T: a few groups of rows, each row roughly a mix of its group's hidden directions
T (132 x 10)
[[  8  13 -13 -16 -15   3  -5  -9  16  -7]
 [  4  10 -12  10  17   4   8  17  10  16]
 [-15   8  -3 -10 -20   9  -7  -1  -7 -19]
 [  2  17 -10  -3 -20 -11 -12  -9   3 -13]
 [ -6  24 -10  -7 -20  -3  -4 -12  -1   0]
 [ -3   1  12   5 -21  -3   3 -16  -1 -21]
 [-12  -1  14  -8 -15   6 -11 -15 -16  -6]
 [ -4  19 -16  -8 -22  -1  -2  -5  -9   8]
 [ -4  -8   8 -16  -7  -2  -8 -26   2 -12]
 [ -8  -8   5  16  11  -1  24  10  10   5]
 [  2 -13   7   3  -1  -1  15   8 -23  17]
 [  7 -17   8   8  27  -6  -2   9   0  -4]
 [  8 -20  15   1 -18   5   1   6   7  14]
 [ -8  13   0   5  13 -10 -15   0  11 -21]
 [ -8 -18  14   9  14  -4   4  15 -11   9]
 [ -9   9   0  12  23  -4   1  19  -9   8]
 [  4 -14  20   2 -12   1  -1  -5  23   5]
 [-22   2  14  12 -20   7   1   2  -5  -8]
 [ -3 -19   9  15  15  -4   6  15 -10   6]
 [ -3 -19  14  11  18  -3   4  14 -11   4]
 [  0  13   4   9   6  -9 -10  -8  16 -23]
 [  0 -17  10   5  15   2  21   7   0  13]
 [ 10   4  -2  20 -19   2   8  10 -13  11]
 [  5 -18   0  15  26   4   9   2  -3   3]
 [ -6  15 -24  -6  12   1   5   4 -12 -10]
 [  8  16 -10 -10 -19  -2  -8  -6  13 -14]
 [  1 -17  10   5  20  15  11  10   1   6]
 [ -7  20  -7  -6 -22   0  -1 -15  10   0]
 [ 13  -7  -8   7   2   2   4   8  19  24]
 [ -8  16 -14  -9 -19  -8 -11  -8  -8 -10]
 [  0  19 -11 -11 -18   3  -3 -13  12  -6]
 [ 14  -2   3  15 -11   6   2  11 -19  15]
 [ -5  16  -3   8   7  -6  -9  -1  16 -23]
 [  5  12  -5   3   0  -9  -5   0   7 -32]
 [ -3  20 -16 -12  16   0  -4 -13   4  -9]
 [ 25   0 -13  -9  16 -11   6   1  -3   6]
 [ -2 -15  11   9  22  12   8  10   5   8]
 [ 15  12 -17   0  14   8  15  13   1   6]
 [ 10   2  -1 -15 -13   4 -24 -11  -6  -8]
 [-23   5   9  -2 -15   7 -14  -3 -13  -7]
 [-12   8   4  -8 -18  10  -9  -5 -19 -14]
 [  3  -5   3 -13 -22  -2 -20 -13  -1 -10]
 [ -5 -19   5  16  12  -1  11  16 -12   4]
 [  3  17 -11  -2 -28  -1  -4  -1 -10  -3]
 [  0   5  -4  11   8   7  14  19 -12  19]
 [-15   4   2 -14 -17  11 -13 -15   0  -9]
 [ -6  13 -10  -2 -21 -12 -12 -12  -1 -12]
 [  0 -13  11   8  21  12   7   8   4  17]
 [ 12 -10  -2  -6  20  12  -7 -11  12 -14]
 [-25  -2  12   9 -18   6  -8   3  -1  -5]
 [  9   4   0  20 -18   9   7   4 -10  16]
 [  8 -19   0  -9  15   4 -10 -11   8 -16]
 [ 12   5  -3 -14 -13   7 -23 -10  -5  -9]
 [ 20   7 -13 -11  19 -10   5   6   1   9]
 [-24   1  14   9 -20   6   0   1  -5  -5]
 [-23  -1  -3  -6  11   4 -10   7 -16  16]
 [-11   0   2 -18  17  -6  -2  -7  11 -19]
 [  5 -24  18   6  12  -1   0  14  -6   6]
 [-11   6   2 -11  14  -7   4 -11   7 -25]
 [  3  14  -9  -8 -17 -12 -14  -6   0 -17]
 [ -6  10  -3  11   8  -4  22  14   9  15]
 [  2 -22   7  19  15  -4   8   6   4   8]
 [ -4  17 -13   1 -17 -13 -12 -13  -4 -10]
 [  0  17 -14 -16 -11  -2  -5  -9  17  -8]
 [-23  -5  15   4 -19  11  -4  -3   0  -1]
 [ -7  -3   0  12   4 -10  30   4   2   9]
 [  6  -4   9  -1 -18  16  -3  -7 -11  21]
 [  8  -5   6 -16  -7   0 -29  -5   0  -6]
 [ 12   9 -13   8  19   0   6  21   1   7]
 [-23  -1  12  10 -19  13  -4   1   4  -4]
 [  8   2   1  23 -17  11   2   7 -10  13]
 [  6   8 -15   2  23   0  14  15   5   6]
 [  6 -17   9  11  26  -4  -1   5  -7   4]
 [-26  -1  12   9 -17   8  -7  -4   2  -3]
 [-12  17   1  14 -20   3   9   9  -2  13]
 [ -8 -18  10   8  16   6  15   5  -3  16]
 [-10   9  -7  15  13  -4  23  11   2   9]
 [-16  16   3 -11  -6  19  -3 -16  -5  -4]
 [ -4 -13  12   3  17  11   7  17   9  13]
 [-24  -6  15   7 -17   6  -5  -7  -2  -7]
 [ -7   8  -5 -19  21 -13   0  -6  10 -11]
 [ -7  -6  -6 -13   0  13  13   7 -17  20]
 [ 13   5  -4  13 -11 -12  12 -16   4 -16]
 [ 22 -12   3   9  13 -20  -2   5   4  -2]
 [-23  10  -7   2   8  16  -4  15  -1  10]
 [ -6 -15  13   9  16  -5   2  13 -17  10]
 [-16  -6   3   7  -2   2  23  16  13  -1]
 [-16   4  -6  -4 -23  11 -16   9  -3  -3]
 [ -1  15 -18  -4   8   0   2   1   4 -26]
 [-17  -1   2 -16 -12  14 -13 -15   2   7]
 [ -6 -16  13  14  21   2   7   7 -11   4]
 [ -6  18   2  10 -17  -3  15  14  -9  10]
 [  2  -3   1 -12 -13   3 -27 -13  -7  -8]
 [-25   0   9  11 -20   4  -7  -5   0   4]
 [-23  -7  14   7 -18   8  -6   0  -1  -8]
 [ 21  -6  -8   7   2   2  15   6  12  19]
 [ 18  -4  -4  11  17 -11   3   5  19   9]
 [ 11   0   3  11 -14  -8  17  -6  17 -15]
 [ 22   0 -13 -10  20 -12   0   3  -1   3]
 [-17   7   0 -20  16 -13  -2  -7   8 -10]
 [ -9  15   1   6 -20  -4  12  13  -5  16]
 [ 23   3 -12  -7  20 -10   5   4  -1  -4]
 [-11  21 -14 -14 -17   2   1  -9  -1   5]
 [-11 -10   3 -15  -6   7 -12  -5 -16  19]
 [ -5 -17   8  14  19  -1   7  10 -13  11]
 [ 14   1  -5  10  19  -7  22  10   2   5]
 [  0 -16  11   7  24   7   8   8  -1  13]
 [  5  20 -14 -14 -13   3  -6 -15   9  -4]
 [  7  -9   5 -11   0   9  14  -7 -19  19]
 [ -3  14 -11  -3 -22 -12  -7 -11  -2 -14]
 [ 11   0  -2   9 -10  -8  22  -5   8 -20]
 [ -3  17  -4  -6 -28  -2  -5   4  -9  -8]
 [-23   3  13  11 -20  10  -1   1   0  -4]
 [ -5  22 -24  -8   1   4   2 -13  -3  -2]
 [ -8  22 -13  -4 -16 -10 -11   1   3 -10]
 [  6  -2 -17  -2  12   4  16  16   6  17]
 [ -2   8  -1   8  26 -13  -6   3  -6 -17]
 [  3 -13  14  -7 -23   7   0  -1  10  16]
 [-10   5   7 -19  17  -7   6  -9  -1 -18]
 [ -6  11 -15   7  13   0   7  26  -2  -1]
 [  1 -12   1   1  10  14 -10 -17  14 -16]
 [ 14 -17  -5  -7  17   2  -9  -8   8 -17]
 [  9 -13  -4  -7  21   6 -14 -11  11 -11]
 [ 22   3 -12 -12  19  -6   4   2   2  10]
 [  4  15 -13 -15 -11   6  -2 -14  16  -7]
 [  8  -7   5 -18 -17   2 -21 -11  -5  -4]
 [ -6  -7   1   5   3  -6  33  10   2  -3]
 [ -4  10  -9   4 -11  -2 -15   7  16 -22]
 [  6   5  -2  -4 -10   2 -29 -15  -3  -7]
 [ -3  24 -20 -10  -1   2  -1 -12  -1  -8]
 [-13  -6  14  -2 -16  -5 -15 -18   3 -12]
 [  4 -18   3  -6  12  10 -11  -8  11 -20]]

which group is each row in? (one row of each group first)
[  7  -2   2  -9  -3   6 -31  -9  -3 -10]  N
[  6  17 -15 -10 -16   6  -2 -16  11  -2]  Y
[-10   2 -10  -7  -7  -7   3  -3  14 -28]  S
[  2  -5   1  -1  16  20  -8  -7  16 -16]  U

[-22  -4  14   8 -19  10  -1  -2   1 -11]  U
[  8 -20  19  -3  -6   3  -5  12  -9  15]  Y
[ -8   2  14 -12  -6  11  -5 -19 -19   2]  S
[ 16  10  -2  22   8 -12   9  -8  10  -6]  N
[ 16 -19  -8 -11  14 -10  10   7  -3  10]  S
[ -5  14 -12  -5 -22  -9 -10 -11  -4 -11]  N
[  1 -22   4   6  25   4   9   6   1   7]  Y
[  2 -15   5  13  28  -5   4   3   8  -4]  Y
[ 10 -10  12   3 -26   0 -11 -13   0   0]  S
[ -4  12 -10  -4 -22 -14  -4  -8   0 -17]  N
